0: [118,143,162,109,107,120,112,151,124,106,155,134,108,153,133]
1: [121,105,108,127,163,130,110,104,106,106,106,136,131,106,105]
2: [123,105,108,153,107,139,158,124,193,106,141,115,119,139,135]
3: [159,105,108,124,172,138,130,104,106,106,106,134,155,106,105]
4: [141,105,108,177,159,113,107,104,116,106,106,119,155,106,105]
5: [121,132,155,107,107,113,119,135,152,106,152,133,132,182,143]
6: [106,105,108,136,164,153,107,104,106,117,106,136,134,106,105]
7: [138,105,108,140,107,130,162,144,189,106,127,117,108,137,156]
8: [151,105,108,143,164,147,121,123,106,128,106,122,139,106,105]
9: [106,105,108,107,205,107,107,104,132,140,106,255,247,106,105]
10: [111,152,144,111,107,129,130,128,122,106,138,148,108,133,140]
11: [106,139,121,121,131,156,118,104,106,130,134,124,108,113,105]

[179,105,154,117,107,152,116,124,123,106,134,143,108,151,108] 0 10 5
[106,182,130,107,118,121,133,113,106,155,129,109,108,136,172] 10 11 0
[116,132,110,118,123,107,130,143,106,152,129,109,110,106,135] 11 10 8
[141,117,145,109,107,134,109,130,141,106,180,112,114,133,128] 0 5 10
[179,105,153,112,111,122,113,104,145,106,171,128,108,126,125] 0 5 10
[106,106,108,126,117,107,111,104,110,121,145,125,108,109,115] 11 1 6
[234,186,255,107,107,107,107,113,122,193,106,255,207,161,166] 5 10 0
[149,122,143,107,107,112,119,125,119,106,138,134,108,157,132] 0 10 5
[106,135,132,107,133,136,138,149,106,156,132,109,139,106,135] 11 10 8
[106,152,108,133,122,124,138,151,106,146,106,109,108,127,119] 11 10 8
[149,119,140,133,107,129,164,104,140,106,165,118,150,158,157] 5 2 7
[120,107,108,132,139,108,118,176,134,173,106,145,124,112,128] 8 1 6
[138,149,112,128,124,125,123,145,106,181,122,114,108,114,124] 11 8 10
[124,122,180,107,110,107,107,132,124,117,146,135,108,137,106] 0 10 5
[106,105,108,155,110,118,142,150,192,106,110,125,112,131,184] 7 2 5
[106,119,118,163,116,125,144,136,181,106,106,119,114,138,179] 7 2 10
[106,188,113,213,255,175,107,114,106,108,106,109,255,106,105] 4 6 3
[113,143,108,133,137,126,121,173,112,178,124,139,108,119,131] 11 10 8
[106,171,136,116,126,115,144,104,106,152,134,109,108,106,115] 11 10 0
[109,111,108,126,132,137,121,180,127,178,106,137,117,117,114] 8 11 6
[106,167,124,130,123,139,133,119,106,136,148,109,133,110,138] 11 10 0
